One turn sends every row of this set to another row. A few are shown first. Where does it send the rows asked after them?
Kimok: [  1   8 -10 -13  -5   4  14  -4  13  10   3 -12   6   9   6  -3  -7   2
   8  -6   3 -10 -12   3 -15  14  19  -3  14  -1  10   6   1   2]
Niros: [ -3  -6  14  21   9  14  -1   1 -17 -12   2  16  -6 -12  -7  16  16   6
   5  19 -15 -10   0  -6   6 -10  -7   0  -3   6  -5   1  -4   9]
gemiz: [-12 -16  -5  13   5  -1   0 -10 -21   3 -18  -2   9 -10   0   3  -6   4
  10  17  -8 -11  -3   0  17 -10 -11  17   0  -3 -26   3   1   7]
suze: [ -3 -13   9  13  11   8  -6  -2  -7 -16  -5   9  11  -5   5  19  18  -5
  -2   6  -2 -10   7 -15   4 -12 -13  12  -7  -8 -13  -3   4   3]
gere: [  2 -12   9  17   9  -1  -4   4 -15  -7 -10   9  11 -10   7   7   4   1
   3  28 -19  -1  -3  -3   8   6 -23   0   6   5 -15  -2   2   3]
pekot: [  1  10  -7 -10  -4   4  11  -3  14   8   4 -11   2   9   6  -6  -4   4
   9  -5   1 -10 -12   4 -16  14  22  -7  15   0  13   6   1   3]
vadu: [-10  -5  21  22   9  12  -9   2 -13  -7  -1   7 -11 -12  -1   5   4   7
  12  13 -19  -9   4   6  19 -11 -13   3   4   3 -13   6   2   4]
keso: [ -8 -12  11  11   8   7  -8  -1  -7  -8  -9   2   7  -7   9  13   2  -4
   5   5  -8  -9   5  -2  19 -12 -24  16   0  -9 -23   2   8  -1]
Lek: [ -6   9 -11  -8  -4   3  10  -2  16   9   3 -13   1   9  10 -12   3  10
   7  -9   2 -14  -7  -3 -14   6  21  -5  12   2  17   9   2   3]
zeg: [ -5 -16  -4  16   8  -3   0  -3  -5  -9  -7   6  10   4  10  10   5   3
  -4   5   0 -15   4 -17  11 -16 -27  16   0  -4 -16  -4   4   0]
dopup: [ -1   6 -20 -13  -6   5  18  -4  11  14   3 -12   7   6   6  -3  -4   9
   5  -5   1 -14 -15  -2  -9   8  15  -4  10   2  11   7  -2   5]
Bag: [ -3  10 -13  -8  -5   6  15  -2  10  12   5 -10  -1   6   5  -8  -1  12
   8  -4  -3 -14 -13   0 -11   7  19  -9  12   4  17   9  -2   6]
Vos: [  1 -11   3  11   8  14   5  -2 -17 -10  -2  13   7 -11  -5  25  11  -2
   0  16 -10 -10  -3 -10   9  -9 -15   8  -6  -1 -14  -3  -3   7]
Sef: [ -2  -9  16  23  11  -1  -9   6 -13 -10  -8  11   4  -9   8   1   8   3
   6  28 -21  -1   0  -1   5   5 -18  -4   8   6  -9   0   2   2]
bemer: [-12  -8  23  20  11   6 -16   2  -4 -13  -6   3  -5  -5   9   3   9   1
   9   5 -11 -10  12   0  15 -13 -15   9   3  -6 -14   5   8   0]
lovo: [-11 -10  12  29  12  -4 -11   1   0 -14  -2   8  -6   7  11  -3  15  11
   2   6  -4 -15  12 -14   5 -17 -16   8   5   0  -4  -1   5   0]
pud: [  6  10  -8  -8 -10  -3  11  -8  15   2   5 -15   2   8  12 -20   7   1
   8 -10   1 -12  -5   2 -10   9  18   0  17  -8  10   0   1   6]
mivep: [ -5  -9  10  13   6  12   0   0 -16  -2  -5   7   0 -13  -1  15  -3   2
   8  14 -17 -10  -2   4  23  -9 -22   9   2  -1 -21   4   1   5]
Rus: [  0 -14  10  16  10  -4  -9   3  -9  -9 -13   7  16  -7  14   5   7  -3
   1  23 -14  -1   1  -7   7   3 -24   4   5  -1 -16  -3   7  -1]
tas: [-15 -11   5  23   7   2  -2  -7 -25   2 -12   2  -6 -12  -4  -5  -2  13
  16  24 -15 -12  -3   5  16 -10  -3   8   4   6 -17   7  -3  10]
Lesit: [ -5   9 -11 -11  -4   4  13  -1   7   6  -2 -11  -3  13   7 -12  -6   9
  10  -5   6 -10 -15   6 -15   6  20  -8  11   1  12   7  -6  10]
vefov: [  9   8 -16 -13 -11  -2  17  -9  12   6   4 -14   8   5   9 -13   3  -1
   7  -8   0 -11 -10   2  -6  10  13   4  15  -9   4  -1  -1   7]
mego: [ -7  -6  10  31   8   4   0   2 -13  -7   4  14 -15  -2  -3   0   8  19
   7  18 -17 -15   1  -6  10 -14 -13  -1   7  12  -1   1  -5   7]
tufe: [ -3   6 -17 -13  -5   2  13  -4  16  11   1 -15   9   9  12  -7   0   6
   4 -11   5 -13  -9  -5 -13   6  16  -1  10  -2  13   7   3   2]
Dama: [-20 -11  14  27  11  -4 -15  -6 -15  -5 -14  -2  -5  -6   5 -13   6  11
  15  15  -9 -12   9   1   9 -13   1   9   4   0 -13   7   5   5]
libef: [ -6  -7  20  23  13   9 -11   1  -7 -18  -1  11  -3  -5   2  10  23   2
   3  10  -8 -10  10 -11   1 -13  -5   4  -4  -2  -4   0   3   4]
neper: [ -2 -11  17  21  13  -5 -14   5  -9 -13 -11   8   9  -6  14   0  11   0
   3  23 -16  -1   5  -5   4   3 -20   1   6   1 -11  -2   7  -1]
Sed: [ -6   9 -11 -11  -3   2  10  -1  10   4  -4 -13  -1  15  10 -13  -4   7
   9  -9   9 -10 -11   5 -17   5  20  -5  11  -2  12   6  -3   8]
zep: [  1   9  -7 -11  -4   3  11  -4  15   8   2 -12   6  10   7  -5  -5   2
   8  -7   3 -10 -10   3 -17  13  21  -5  14  -2  12   6   2   2]
manu: [-17 -16   5  18  10  -7 -12  -9 -11  -4 -20  -6   9  -3  11  -7   4   2
   9  10  -1 -12   8  -4  11 -14  -8  19   1  -8 -22   4   8   3]
Vifi: [ -5   6 -15 -15  -4   2  13  -2   8   6  -4 -13   3  14  10 -10  -7   5
   7  -7  10 -10 -13   4 -15   5  18  -3  10  -3   8   5  -4   8]
Bukib: [  1   9  -8 -12  -5   5  14  -4  12   9   4 -11   3   8   4  -4  -7   3
   8  -4   1 -10 -14   5 -14  14  21  -7  14   1  11   6   0   3]
rup: [  6  13  -7  -5 -10   0  14  -6  10   5   8 -12  -4   4   6 -20   6   6
  11  -5  -5 -12  -9   6  -9  10  20  -4  18  -2  12   1  -3   9]
bek: [ -1 -13  -6  17   4   5  11  -1 -17  -1   0  13   2  -4  -3  14  -2  10
   0  18 -13 -14  -8  -9  16 -12 -25   7   3   7 -14  -2  -6   6]
saze: [ -3   8 -16 -14  -5   5  16  -2   6   8  -3 -11   1  12   6  -8  -8   7
   8  -5   7 -10 -16   5 -13   6  18  -5  11   0   9   6  -6   9]
vek: [  9  10 -14 -10 -13   2  21  -8   6   8   6 -12   2   3   4 -13   1   4
  10  -3  -6 -11 -15   6  -5  12  16  -2  17  -3   7   0  -5  10]

Rus moves to neper
Vifi moves to Sed
Now these:
pekot moves to Bukib
Lek moves to Bag
pud moves to rup
bek moves to zeg
vadu moves to mivep
Dama moves to tas
suze moves to libef

